In the data rows, the value 128 means zero.
Some points, one per row:
[140, 146, 135, 131, 119, 116, 113, 117, 117, 114, 119, 127, 111, 122, 105, 109]
[160, 153, 143, 147, 135, 130, 135, 132, 134, 144, 146, 138, 131, 124, 119, 116]
[39, 67, 110, 145, 160, 158, 174, 204, 179, 195, 178, 171, 175, 187, 187, 186]
[187, 175, 158, 130, 108, 89, 78, 69, 69, 74, 76, 82, 84, 90, 92, 96]
[147, 135, 127, 110, 98, 86, 91, 83, 89, 94, 103, 104, 103, 101, 98, 88]
[115, 95, 116, 120, 121, 131, 134, 140, 133, 130, 127, 119, 120, 126, 122, 126]
[156, 158, 146, 131, 125, 120, 118, 121, 123, 129, 129, 128, 125, 119, 108, 101]
[117, 109, 99, 96, 84, 88, 90, 82, 90, 94, 88, 111, 108, 125, 112, 121]
[187, 180, 158, 130, 105, 90, 73, 71, 63, 69, 76, 84, 89, 89, 91, 92]
[85, 106, 97, 148, 163, 174, 175, 193, 197, 165, 166, 149, 153, 142, 148, 157]
[209, 198, 177, 154, 132, 108, 94, 83, 79, 84, 86, 96, 101, 113, 114, 122]
[122, 117, 111, 108, 112, 113, 111, 115, 121, 127, 144, 146, 141, 151, 161, 162]
[78, 97, 123, 121, 149, 171, 172, 190, 181, 169, 137, 156, 160, 128, 123, 138]
[130, 125, 143, 139, 139, 143, 148, 141, 138, 135, 129, 129, 129, 132, 131, 138]
[156, 148, 139, 129, 123, 114, 107, 110, 122, 119, 115, 126, 110, 114, 107, 101]
[118, 120, 130, 141, 144, 151, 167, 164, 148, 154, 145, 150, 133, 139, 132, 124]
[103, 117, 119, 142, 150, 186, 171, 164, 181, 162, 157, 145, 133, 132, 128, 129]
[174, 164, 142, 116, 92, 71, 59, 52, 51, 54, 64, 71, 77, 87, 90, 98]
[76, 72, 81, 90, 96, 111, 133, 117, 152, 154, 153, 154, 155, 142, 156, 159]
[152, 169, 171, 178, 190, 181, 178, 169, 160, 160, 139, 146, 144, 142, 154, 160]
[98, 97, 84, 115, 101, 102, 108, 110, 116, 121, 140, 135, 130, 141, 138, 145]
[101, 106, 127, 131, 149, 165, 188, 181, 174, 184, 150, 160, 161, 131, 130, 140]
[154, 153, 142, 129, 116, 104, 109, 110, 109, 106, 110, 112, 110, 105, 105, 95]
[107, 98, 99, 78, 73, 68, 70, 72, 81, 81, 91, 101, 113, 134, 136, 151]
[123, 114, 111, 115, 106, 111, 112, 111, 109, 117, 116, 117, 106, 107, 111, 117]
[135, 137, 128, 139, 129, 145, 150, 142, 149, 154, 158, 147, 142, 129, 121, 117]
[146, 138, 138, 134, 126, 120, 119, 135, 134, 136, 135, 128, 121, 119, 110, 108]
[121, 131, 126, 133, 133, 134, 129, 133, 134, 135, 139, 147, 147, 154, 156, 155]
[37, 33, 85, 140, 160, 164, 195, 203, 194, 169, 181, 169, 178, 189, 190, 208]
[137, 128, 124, 125, 110, 111, 105, 113, 108, 112, 109, 117, 105, 99, 96, 103]
[77, 72, 119, 116, 146, 198, 175, 212, 176, 169, 182, 153, 152, 144, 133, 131]
[79, 64, 82, 129, 170, 181, 198, 177, 186, 185, 184, 152, 175, 150, 127, 141]
[90, 115, 137, 141, 163, 162, 163, 176, 169, 173, 169, 176, 157, 162, 167, 181]
[152, 146, 142, 141, 135, 126, 135, 135, 131, 143, 147, 145, 137, 125, 117, 104]
[41, 73, 127, 146, 164, 190, 211, 215, 234, 223, 195, 197, 174, 181, 218, 165]
[165, 155, 143, 128, 125, 126, 115, 117, 125, 128, 130, 130, 132, 120, 114, 106]
[92, 99, 124, 115, 152, 159, 164, 191, 182, 170, 165, 140, 145, 152, 130, 137]
[177, 167, 153, 127, 110, 92, 81, 79, 81, 83, 83, 94, 93, 92, 90, 88]
[102, 99, 116, 140, 158, 155, 179, 173, 180, 152, 156, 155, 133, 141, 132, 131]
[132, 124, 113, 104, 100, 90, 89, 89, 98, 105, 108, 117, 121, 126, 130, 136]
[156, 142, 127, 116, 108, 99, 97, 101, 97, 106, 108, 110, 110, 106, 105, 103]
[159, 159, 143, 132, 122, 106, 105, 101, 94, 95, 96, 98, 91, 91, 82, 85]
Then 24 other points, each followed by its number:
[149, 145, 130, 124, 112, 105, 101, 101, 100, 106, 110, 113, 105, 104, 101, 94] 0
[158, 151, 142, 133, 114, 104, 99, 100, 96, 100, 110, 106, 107, 105, 95, 97] 1
[199, 190, 174, 147, 120, 101, 85, 75, 66, 68, 70, 77, 91, 99, 111, 124] 2
[152, 151, 150, 138, 134, 134, 130, 130, 130, 126, 132, 127, 126, 129, 132, 124] 3
[164, 162, 145, 129, 112, 98, 88, 79, 74, 86, 85, 89, 95, 98, 97, 99] 4
[134, 146, 150, 150, 154, 153, 156, 156, 161, 159, 160, 165, 178, 173, 176, 169] 5
[187, 174, 155, 130, 104, 88, 73, 65, 58, 64, 72, 74, 82, 84, 95, 102] 6
[123, 130, 134, 129, 133, 134, 137, 137, 128, 141, 133, 124, 113, 110, 112, 99] 7
[130, 126, 142, 137, 137, 144, 150, 148, 159, 155, 151, 150, 136, 125, 125, 123] 8
[183, 166, 148, 120, 99, 77, 59, 55, 52, 60, 64, 77, 91, 103, 113, 125] 9
[56, 87, 112, 147, 164, 161, 172, 198, 192, 169, 178, 165, 182, 188, 188, 185] 10
[113, 109, 117, 111, 118, 122, 121, 112, 118, 128, 124, 131, 138, 152, 153, 170] 11
[89, 75, 92, 86, 99, 106, 114, 128, 129, 126, 125, 124, 131, 131, 150, 137] 12
[155, 150, 148, 138, 131, 122, 124, 121, 120, 123, 128, 134, 130, 127, 123, 126] 13
[154, 149, 139, 126, 114, 100, 103, 100, 103, 105, 113, 115, 112, 115, 110, 102] 14
[114, 118, 118, 108, 101, 97, 104, 90, 103, 104, 107, 106, 109, 130, 131, 139] 15
[147, 154, 143, 134, 128, 131, 126, 133, 131, 134, 142, 143, 132, 121, 114, 108] 16
[150, 161, 144, 141, 138, 120, 116, 113, 110, 115, 112, 108, 114, 116, 117, 109] 17
[151, 152, 146, 143, 139, 136, 130, 140, 131, 132, 131, 129, 127, 116, 120, 104] 18
[132, 133, 135, 128, 131, 117, 118, 121, 116, 128, 134, 129, 137, 134, 140, 139] 19
[157, 142, 132, 119, 107, 96, 92, 91, 93, 104, 107, 111, 109, 112, 106, 99] 20
[45, 92, 94, 122, 148, 175, 176, 200, 201, 184, 184, 143, 156, 137, 134, 145] 21
[124, 115, 125, 121, 127, 124, 112, 120, 122, 129, 122, 123, 123, 119, 133, 132] 22
[45, 69, 103, 103, 151, 182, 176, 188, 210, 173, 168, 123, 181, 152, 161, 185] 23
Which three of these numbered points are nearest to each point below, ignoring the direction in which the first points spread most? Their numbers follow each, nearest first.
[50, 114, 73, 123, 154, 180, 189, 188, 196, 165, 165, 149, 140, 132, 144, 124] > 21 0 7
[75, 86, 139, 153, 144, 186, 172, 165, 176, 186, 176, 158, 142, 142, 138, 115] > 7 1 0
[143, 152, 157, 158, 153, 157, 159, 152, 154, 160, 167, 175, 174, 175, 168, 156] > 5 13 3
[204, 190, 168, 144, 119, 94, 82, 76, 73, 79, 84, 91, 93, 103, 107, 109] > 3 2 13
[112, 125, 134, 145, 160, 157, 150, 157, 154, 152, 132, 137, 138, 132, 123, 136] > 17 4 1
[135, 142, 149, 156, 167, 165, 155, 162, 155, 149, 137, 148, 145, 145, 142, 133] > 3 18 17
[176, 165, 146, 125, 109, 91, 72, 73, 67, 73, 76, 94, 103, 114, 121, 129] > 9 19 10
[187, 176, 164, 141, 123, 108, 97, 87, 84, 84, 84, 84, 93, 90, 96, 95] > 17 18 3
[133, 136, 140, 149, 150, 159, 156, 159, 158, 165, 163, 176, 175, 181, 180, 168] > 5 13 3
[130, 136, 136, 159, 167, 168, 179, 173, 174, 185, 172, 179, 183, 178, 172, 170] > 5 13 3
[183, 176, 174, 165, 146, 140, 122, 113, 107, 106, 112, 115, 117, 134, 131, 140] > 2 3 5
[141, 143, 140, 143, 138, 132, 139, 137, 147, 145, 143, 149, 133, 132, 122, 110] > 16 8 18
[164, 148, 134, 117, 103, 93, 89, 84, 88, 89, 91, 98, 97, 102, 110, 113] > 22 20 4
[154, 146, 139, 125, 127, 119, 124, 126, 123, 134, 135, 131, 133, 125, 112, 106] > 16 8 14
[149, 146, 130, 122, 120, 106, 100, 100, 104, 113, 114, 120, 131, 122, 131, 125] > 19 20 14
[135, 136, 133, 143, 141, 156, 139, 150, 156, 155, 153, 146, 144, 130, 132, 111] > 16 18 8
[46, 59, 97, 121, 132, 186, 199, 221, 192, 180, 170, 194, 198, 206, 215, 227] > 11 9 15
[96, 73, 98, 110, 138, 191, 188, 184, 161, 182, 181, 171, 191, 185, 192, 223] > 11 9 19
